Each named turn below is shown by a few rows before and after it. Which turns, in which order, take the first row of each later pair to the second? The first pair is answered.
turn Q:
[ 1.85  0.39 -0.89 -2.12  0.14 -0.54 -0.70 -1.11  1.48  0.58  0.17  0.81
 -0.86  0.71  0.36  0.34  0.99  0.79] => [ 1.28  1.13 -0.02 -2.04 -0.76 -0.86 -1.37  0.14  1.64  0.80  0.16  0.17
 -0.34  1.20 -0.11  0.45  0.85  0.76]
[-1.22 -0.19  0.31 -1.42 -0.75  0.27 -0.46 -1.42 -0.26 -1.13 -1.18 -0.17
 -1.86 -1.17 -0.80 -0.89 -1.37 -1.31] => [-1.10  0.50  1.47 -1.28 -1.76  0.10 -1.19  0.35 -0.83 -1.23 -1.73 -0.95
 -0.91 -1.12 -0.54 -0.65 -0.57 -0.68]
[ 1.54 -1.53 -2.26 -0.22  0.20 -2.69 -0.54 -3.48  0.05 -1.83  0.59 -1.51
  0.03 -2.64 -0.45 -0.58 -0.82 -0.30] => [ 0.20  0.16 -0.19 -0.69 -2.12 -3.42 -2.00 -1.92  1.05 -0.42  0.84 -2.81
  0.84 -0.89 -2.15 -0.33 -1.07 -1.68]
[ 1.60  1.18  0.43  0.59 -1.30  0.66 -0.85  2.44  0.00  0.04 -1.57 -0.35
  0.06  0.82  1.65 -0.56  2.34  1.83] => [ 1.94 -0.97 -2.21 -0.09  1.69  0.89  0.55 -1.73  0.85 -0.24 -0.54  1.70
 -2.30  0.61  1.47 -0.76  1.16  0.72]
turn J:
[-0.92  1.52  1.65  1.74  0.05 -0.41  0.23  4.59 -1.93  0.81 -0.49 -0.75
  1.52  0.72  1.00  0.97  1.83  1.81] => [-1.50  1.97  1.97  1.92  0.23 -0.60 -0.10  4.08 -1.64  0.69 -0.03 -0.73
  1.38  0.74  0.95  1.10  1.63  1.76]
[ 2.44 -0.11 -1.74 -0.76 -0.45  0.35 -0.27  1.20  2.33 -0.06 -0.01  0.09
 -0.82 -1.39  0.87 -1.56  0.27  0.48] => [ 2.40 -0.15 -1.70 -0.40  0.29  1.18  0.12  1.53  2.08  0.55 -0.04  0.87
 -0.94 -0.42  1.00 -1.45  0.41  0.46]
[-1.62  0.89  1.80  1.75  0.79 -0.53  0.31  0.91 -0.51 -0.28  2.69  0.18
  0.06  2.55 -0.40  1.45 -2.34 -1.38] => [-1.49  1.02  1.48  1.41 -0.96 -2.12 -0.68  0.45 -0.24 -1.44  2.41 -1.43
  0.71  0.53 -0.58  0.91 -2.34 -1.86]
turn D:
[ 0.15  0.77  1.70  0.26 -1.01 -0.76  0.29 -0.60  0.80 -0.19 -0.17 -0.80
  1.01  0.44  0.49  0.44  1.20 -0.19] => [ 0.03  0.27  1.23  0.57  0.10 -0.79  0.48 -1.81  0.74 -0.89  0.36 -0.66
  0.67 -0.17  0.94  0.39  0.79 -0.08]
[ 2.44  0.23  0.50  0.85  0.34  2.51  2.59  0.72 -0.04  0.85 -0.79  2.29
 -1.29  1.07  0.59 -0.66  1.44  0.37] => [ 0.13  1.15  1.47 -0.58 -2.59 -0.53  1.05  0.75  1.40  0.87 -0.14  0.13
 -0.44  1.12 -2.82 -0.48 -0.83 -2.75]
[-2.19 -0.91 -0.32  0.82  1.18  0.43  1.08  0.41 -1.35 -1.26  1.41  0.04
  0.39  0.79  0.44  0.94 -0.69 -0.70] => [-2.09 -0.47  0.00  0.95  0.65  0.90  1.22  1.48 -1.61 -0.41  1.09  0.47
  0.74  1.13  0.46  0.96 -0.05 -0.24]
turn X:
[ 0.44 -0.84 -0.54  1.42 -0.39 -0.25  1.15  0.19 -2.10 -1.56 -0.97 -0.81
  0.92 -2.67  1.47 -0.23  1.29  1.77] => [-2.28 -1.09  0.23  1.77  1.35 -0.56  2.03 -0.82 -2.06 -1.42  0.66 -0.76
  0.74 -1.51  0.10  0.96 -0.81  0.32]
[ 0.25  0.73  0.35  0.11 -0.51 -0.30 -1.99 -0.32 -0.11 -1.62 -0.18 -0.12
  1.06 -0.63  0.82  0.11 -0.09 -0.23] => [-0.96  0.48  0.71  0.17  0.01 -0.24 -1.42 -0.57 -0.02 -1.57  0.50 -0.16
  0.92  0.07  0.15  0.62 -1.27 -1.01]
[-0.57 -0.73  0.73 -0.06  0.83  0.10  1.42  0.38 -1.61  0.32  0.04 -0.33
  0.68  0.44 -0.21  0.16 -0.86  0.67] => [ 0.30 -0.98  0.42 -0.40 -0.32  0.03  1.25  0.89 -1.49  0.69 -0.82 -0.30
  0.78  0.35 -0.04 -0.23 -0.32  1.04]
Then:
Between the rows of a pair lie 2 to 4 turns.
[-0.43 -2.31 -0.45  0.31  1.86  1.01  1.54 -0.53 -0.61  1.40 -0.31  1.20
 -0.33  0.77 -1.02  0.96 -0.33 -0.05] => [-0.04 -0.54  0.59  1.40 -0.16  0.13  0.14  1.33 -1.88 -0.38 -1.14 -1.44
  1.52 -1.61  0.54  0.42  1.48  1.51] -> Q J J Q
[-2.05  0.52  0.69  0.48 -0.66 -1.32 -0.69 -0.68  0.20 -1.74  1.05 -1.32
  0.71 -1.28 -1.18  0.33 -1.85 -1.17] => [-2.15  0.85  2.21  1.55 -0.21 -0.09  0.04  1.84 -1.37 -1.24  0.41 -1.34
  1.35 -0.53 -0.13  1.00 -0.98  0.59] -> Q D D X
[ 0.83 -1.33 -0.60 -1.13 -1.56 -0.42  0.54  1.92 -0.83  0.63 -1.35 -0.42
  0.80  0.16 -1.14 -0.63  0.06 -0.15] => [ 0.79 -1.65 -0.81 -0.50  0.44  1.18  1.37  1.78 -1.21  1.23 -1.13  0.94
 -0.13  1.00 -0.79 -0.42  0.33  0.42] -> J Q
[ 1.50 -1.07 -0.34 -1.04 -1.02  1.56  1.27  2.63 -0.24  1.37 -2.69  0.77
  0.67  2.29 -3.10  0.47  0.79 -1.64] => [ 0.27 -1.79 -1.18 -1.49 -1.51 -1.01  0.73  0.32  0.04 -0.66 -1.41 -1.14
  0.78 -0.09 -4.22  0.13 -1.03 -3.07] -> Q D
[ 0.86  1.48 -0.89 -1.47 -1.47 -1.09 -2.24  0.20  1.24  0.25 -0.82 -1.29
 -0.62 -0.66 -0.43  0.22  0.43  0.05] => [-1.38  1.05 -0.54 -1.13  0.59 -1.09 -1.25 -1.07  1.03  0.23  0.70 -0.51
 -1.29  0.28 -1.50  1.32 -1.69 -1.03] -> X Q Q X
